One vector is turned by the same rotation once a step. Each row is the vector after some number of steps, and that number follows the row.
The counts run from 0 to 405.
[175 153 133 141 177  85 142  98 115 205 133 103 139 123 147 144 119 102
 123 109 154 125 119 160 118 102 125 145 136 113 160 174 141 120  86 147
 112 162]  146
[140  94 156 159 111 156 118 137 134 185 124 122 126 114 165  93 150 149
 126 124 132 166 129 113 169  88 125 130 153 135 152 140 152  94  62  90
 131 139]  64
[111 113 131 177 113  97 131  99 138 146 121  95 134 150 145  87 123  90
 196 117 138 121 109 149 122 106  95 144 164  93 132 121 107  88 120  75
 132 133]  214
[114 111 155 163 172 149 117  69 130 160 145 130 120 115 172 129 127 151
 154  86 123 135 135 159  73 134 116 127 152  82 138 160 106 122 103 121
 142 152]  344
[139 153 130 140 109  95 143 150  85 169 118  91 150  92 120 130 131 124
 155 121 120 110  98 148 132  78  95 150 148 109 146 146  92 121  70  90
 111 125]  231
[149 104 151 138 154 107 126  83 163 165 133 119 119 176 153 111 106  55
 116 144 155 137 124 154 125 119 144 139 158 104 149 142 155  97 105  98
 105 146]  292
[189 169 142 149 127 106 158 119  96 166 115 113 149 123 114 143 109 132
 143 133 160  81  97 132 123  73 115 150 131 122 158 118  99 160  94 141
 120 163]  127
[125  96  89 155 133  99 126 138  86 161 104 134 116 110 142 113 119 183
  88 142 164 122 130 128 146  94 105 140 154  91 166  96 123  98 108 170
 125 160]  263
[118 109 104 166 163  89 134 124  82 172  96 138 129  90 125 111 115 121
 112 153 157 144 149 137 141 120 111 135 187 101 132 115 167  73 134 135
 104 114]  162
[135 101 133 147 143 125 106 129 147 139 110  93 109 135 146 122 121 161
  87 169 178 140 115 118 152  88 121 105 160  69 176 150 125 117 124 155
 128 186]  390
[155 173 130 132 190  99 133 109 110 170 126 106 133 105 113 140 129 135
 126 119 159 107 125 150  86  98 122 139 153  66 143 174 110 119  92 127
 127 142]  248
[175 143 139 147 107 177 120 127 115 166 139 105 146  97 153 159 108 137
 122 123  97 144 120 183 114  88 102 109 154  92 141 150  81 118  91  81
  97 122]  225
[171 131 130 151 151 126 122  96 104 211 139 121 132 127 177 102 128 117
 148  80 125 144 141 157 123 112 109 153 127 146 130 131 132  83  65 100
 127 126]  45
[132 106 126 163 138 120 125 143  71 177 107 132 131  80 143 129 114 181
  97 149 154 153 139 133 175 105 115 117 162 129 163 104 148 110 126 156
 104 154]  160
[155 119  98 175 128 133 129  84 134 130  96 130 128 143 135 116 108 120
 127 141 177 110 107 149 100 102 100 132 168  53 146 110  94 125 159 148
 128 154]  118
[127 119 162 180 133 152 145 116  66 164 129 152 146  82 155 134 105 175
 150 115 129 129 124 142 141 114 112 128 146 137 162  84  96 162 121 149
 112 171]  31
[126 111  81 145 159  98 117 110 118 157 103 132 118 119 142 108 106 126
  89 137 171 117 139 165 101 104 104 151 166  64 134 110 147  69 114 135
 114 123]  265
[189 178 123 143 138 150 128 148 124 161  92 106 116 115 100 101 104 155
 134 170 184  97 142 136 141  90 124 123 146  96 123 125 141  68 104  99
 140 132]  374
[ 93  91 179 154 168 146 161 118 112 151 134 132 166  87 162 146  73 137
 130 130 141 145 171 138 112 146 131 112 171  94 158 129 161 112 101 123
 104 149]  157
[157 121 104 161 121  85 114 120 107 173 112 119 104 139 140 106 122 110
  87 166 174 141 104 143 173  77 120 145 139 134 163  94 139  98 128 126
  98 143]  289
[132 111 181 144 154 135 118  64 139 163 159 108 145 143 190 133 130 114
 178 115 112 147 123 138 112 133 110 117 156 120 160 139 110 153 106 103
 120 187]  319
[142  97 129 157 102 134 154 130  90 151 112 132 164  99 153 144  87 155
 138 125 142 122 107 124 145  93  98 138 147 125 170  95 110 158 106 168
 120 180]  134
[197 108  91 155 126 172 140 111 103 184  86 132 153 110 170 125 115 136
  96 131 151 154 127 141 147  99 102 119 174 104 136 134 142 124 121 160
 102 146]  142
[176 134 109 138 156 148 111 105 107 189 103 139 126 130 163  78 145 146
 121 154 164 151 150 115 169 111 114 120 171 130 128  95 184  95 109 108
 118 155]  168
[142 114 100 168 136 121 122 112 135 156 122  96 111 131 144 102 103 138
 128 115 161 126 148 170  86 113 121 124 144  65 109 148 126  30 101 112
 128 111]  368
[181 114 129 123 154 167 107 115 123 174 130 131 125 124 168 122 127 156
  60 141 163 142 125 135 135  92 131 143 132 105 166 118 143 123  53 137
 114 163]  269
[107 110 175 194 151  91 136 131 125 170 113 119 119 111 120 109 116 105
 137 127 162 141 144 137 120 104 149 141 160 104 148 185 148  79  95  91
 125 108]  61
[131 132 173 149 173 167 125 105 113 152 147 144 131 123 159 109  95 169
 151 171 165 118 171 133 120 144 124 102 160 116 140  69 152 100 129 113
 134 179]  176
[168 115 168 149 144 172 107 134 143 167 140 107 112 120 138 137 119 180
  86 136 158 147 140 141 122  90 143 115 125  96 161 168 109  97  63 129
 137 158]  371
[ 98 103 152 203 157  95 148  89  95 158 114 155 134  89 129 128  99 104
 142 119 151 130 135 176  84 119 136 149 165 102 148 126 128 113 129 118
 111 109]  35
[111 121 127 178 167 125 124  71 127 155 144 125 133 127 165 104 128 138
 175  82 130 133 140 165  71 134 111 137 158  76 121 141 111  93 119 109
 140 129]  343
[146 126 155 161 110 192  98 112 125 134 165 128 118 122 165 121  93 149
 131 150 111 141 132 184 114 118 114  99 149 125 133  91 100  88 126  67
 109 139]  200
[130 170 146 187 176 108 130  73 106 151 140 114 128 120 145 131 106 141
 185 130 142 109 130 161  90 136 103 115 168  98 143 120  98 113 183 119
 117 144]  324
[170 125 127 206 157 136 139  88 112 179  74 160 127 131 128  90 152 127
 148 121 190 142 135 127 126 114 115 145 180 116 133 130 154 128 140 131
 134 123]  41
[147 150 153 120 188  88 132 107 126 169 151 110 124 151 130 128  95 115
 132 137 177  87 132 138 102 105 147 157 119 118 157 116 143 106  59 126
 122 168]  274
